In the rows, zero is written as 128.
Rotation paths and how fast each direction turns (degrees each step):
Each turn is a multiple of 5 degrees from 10 to 175, or 0.
Each row of a path follows its step; steps can be skipped.
Path 1:
step 5: [132 127 127 128 118 125 129 139 140 122 123 128 129 131 126 130 138 131
 128 132 127 128 127 132 139 128 125 125 136 130 127 120 141 121 130 138
 132 130 128 142 135 136 133 125 127 127 136 127 126 122 133 129 126 126
 130]
step 7: [134 130 120 125 134 132 131 135 135 130 121 126 130 128 124 129 124 139
 127 133 134 128 130 129 133 125 120 127 126 116 138 130 132 124 125 134
 132 135 129 134 149 126 132 128 124 131 124 128 134 127 124 135 129 124
 126]
step 10: [134 125 125 138 125 123 130 139 142 125 123 129 126 131 130 128 138 132
 128 136 130 129 126 125 132 125 120 126 127 120 132 127 136 123 132 140
 135 128 132 137 139 137 130 132 127 129 131 134 131 130 125 134 132 125
 130]
step 11: [138 126 122 119 128 121 120 123 133 130 127 131 130 133 135 133 128 133
 136 131 118 128 126 124 136 130 119 125 132 131 125 124 130 115 130 135
 136 133 132 134 137 132 135 121 128 130 128 127 123 126 130 122 135 137
 125]
step 17: [139 129 123 120 126 130 133 131 132 129 131 130 135 127 123 127 127 126
 129 134 131 133 119 134 135 134 129 131 130 127 136 124 134 118 127 139
 133 141 123 141 133 126 140 123 124 123 126 125 124 124 127 127 130 126
 126]
step 18: [133 126 126 126 123 125 134 132 131 122 122 132 126 128 121 128 129 140
 126 135 136 128 125 126 136 122 116 128 128 117 132 133 133 122 132 126
 135 123 120 141 136 126 132 129 127 131 134 133 133 126 134 131 135 137
 126]
step 21: [136 126 126 126 122 122 132 125 135 121 122 131 123 128 139 124 130 126
 128 130 126 127 122 123 134 125 117 125 132 124 129 130 137 129 137 127
 135 131 133 138 140 128 129 129 121 130 134 137 132 122 127 134 129 138
 120]
step 24: [139 131 123 122 123 121 122 125 135 126 121 126 124 131 130 132 119 136
 132 121 130 132 121 132 135 125 124 125 129 125 132 131 137 122 127 129
 125 135 127 130 143 136 127 129 123 134 128 134 137 127 125 134 129 135
 120]
step 25: [142 119 123 126 129 125 126 139 137 125 126 131 134 131 125 128 130 130
 132 137 126 128 126 133 136 118 127 140 126 131 130 122 133 125 123 137
 131 139 131 135 133 127 138 130 128 133 124 131 129 134 125 135 129 125
 129]
step 26: [141 127 132 124 129 128 127 130 133 123 132 136 122 130 132 128 131 133
 128 138 123 125 123 119 138 123 118 124 129 121 123 130 133 127 137 122
 140 135 127 133 134 134 137 125 118 131 134 130 125 122 130 130 131 131
 127]
[126 129 130 128 126 127 126 126 129 126 127 128 124 131 130 128 128 129
 129 124 128 127 128 129 128 127 129 127 128 129 128 129 130 129 129 130
 128 126 128 128 130 129 128 125 129 128 129 127 127 127 130 130 128 130
 129] => 135
[125 130 128 129 130 127 128 130 128 128 129 128 128 129 125 130 131 128
 128 126 128 127 126 130 126 128 132 130 127 125 129 129 128 126 129 128
 127 132 129 130 130 129 126 127 128 128 128 129 126 127 127 128 127 126
 129] => 145
[127 127 129 129 132 128 129 129 127 130 129 128 127 129 127 129 129 131
 128 131 128 128 128 126 127 128 127 125 129 125 129 130 126 127 129 131
 128 128 128 125 129 129 129 126 129 128 129 128 127 130 129 127 130 129
 129] => 90
[129 126 128 132 128 127 128 131 127 127 126 129 130 129 127 127 130 129
 130 127 129 129 129 128 128 127 126 132 128 128 127 126 128 130 129 128
 129 126 126 130 127 128 126 127 131 128 127 129 126 129 130 127 129 130
 127] => 145
[130 130 128 128 131 129 128 125 129 126 129 130 128 129 127 125 126 129
 129 128 129 128 127 128 126 130 128 129 130 129 129 127 129 127 128 131
 128 130 127 126 128 128 126 129 129 127 123 128 128 129 129 128 125 128
 127] => 140
Path 2:
step 0: [140 120 130 122 132 133 124 123 126 123 124 133 140 129 131 122 132 129
 139 130 123 125 119 129 130 134 135 129 124 132 126 125 125 123 124 129
 140 141 120 126 132 132 132 117 126 130 127 121 130 121 129 125 126 131
 125]
step 6: [129 122 124 117 115 122 117 127 123 120 135 133 123 121 129 136 127 131
 128 124 124 129 121 130 124 129 137 135 124 125 126 123 134 134 125 126
 139 124 129 129 132 131 132 132 118 135 127 137 135 125 128 127 123 128
 134]
step 10: [124 131 128 129 130 140 119 125 126 129 120 123 128 128 126 135 130 118
 143 133 138 130 130 125 130 133 123 132 135 131 130 133 130 124 131 132
 132 126 131 116 123 125 126 129 139 122 130 125 118 132 121 125 128 137
 130]
step 11: [128 120 126 129 119 124 116 130 120 118 130 130 135 119 119 124 130 136
 134 134 121 129 124 124 124 127 137 130 129 125 126 121 129 129 125 122
 137 138 131 129 128 132 116 129 129 142 124 129 124 127 126 129 125 129
 130]
step 19: [138 123 128 127 133 125 128 128 126 128 140 127 135 120 133 131 129 127
 126 127 114 130 114 123 124 124 131 133 126 119 125 131 137 137 135 133
 126 140 130 134 126 126 127 126 118 131 128 136 130 129 123 125 128 131
 126]
step 21: [129 127 138 122 130 136 129 122 128 139 128 128 134 133 128 129 123 122
 136 139 129 131 121 120 125 137 123 135 128 132 125 128 124 133 142 122
 134 130 123 127 118 119 127 119 127 133 131 128 124 125 125 129 129 135
 131]
step 22: [119 128 129 137 120 125 120 135 127 128 138 126 136 121 122 129 135 121
 130 126 124 133 127 123 123 121 133 135 138 125 130 125 121 129 124 135
 129 134 128 132 130 122 116 131 122 126 131 132 140 135 129 130 127 132
 132]
step 23: [126 123 129 130 127 135 129 128 132 119 123 131 129 135 124 134 125 123
 129 123 127 120 127 123 133 135 128 137 118 129 126 129 119 124 128 130
 136 121 128 119 120 132 128 127 141 131 137 121 129 138 133 123 120 134
 125]
step 26: [135 122 133 124 137 131 127 131 130 130 126 139 124 131 126 132 120 122
 134 134 128 123 128 122 123 125 128 124 125 131 121 129 123 134 141 128
 127 124 130 122 119 125 137 123 127 135 136 116 128 128 116 119 128 129
 134]
step 29: [124 117 129 127 120 126 123 130 117 124 125 130 132 119 125 129 124 129
 138 133 137 128 127 120 119 134 126 123 126 125 127 133 121 126 129 118
 138 137 123 122 130 131 127 118 129 136 127 123 131 132 117 126 129 128
 124]
[127 126 129 126 126 129 130 128 128 127 130 127 127 129 128 128 128 128
 127 129 128 128 127 128 128 129 129 129 126 130 126 124 127 125 128 129
 128 126 127 131 129 130 125 128 131 130 127 129 127 127 129 129 128 125
 126] => 155
[125 128 129 129 128 127 128 128 130 129 128 127 129 131 127 126 127 129
 128 130 129 130 126 126 128 128 127 131 129 130 130 127 128 131 126 129
 126 127 129 127 127 125 129 131 129 129 129 127 129 127 126 129 131 127
 128] => 60
[127 128 130 129 129 126 127 128 129 129 126 127 125 127 128 126 131 127
 127 125 130 130 128 126 130 126 129 130 127 129 128 128 129 125 128 131
 129 128 131 128 130 127 127 126 127 127 127 129 128 129 130 126 128 128
 127] => 140
[124 129 127 128 128 128 129 128 128 126 128 129 128 127 129 128 131 127
 128 128 128 124 130 124 126 130 125 127 127 128 129 129 126 128 128 127
 127 129 126 128 128 126 125 129 130 127 128 130 127 128 129 127 129 130
 127] => 55
[128 126 129 130 128 127 129 127 125 130 127 128 130 127 129 127 129 125
 131 131 127 128 127 127 127 126 130 125 129 130 130 126 127 129 129 126
 129 128 127 127 130 128 127 128 129 127 127 127 128 128 130 128 127 126
 129] => 100
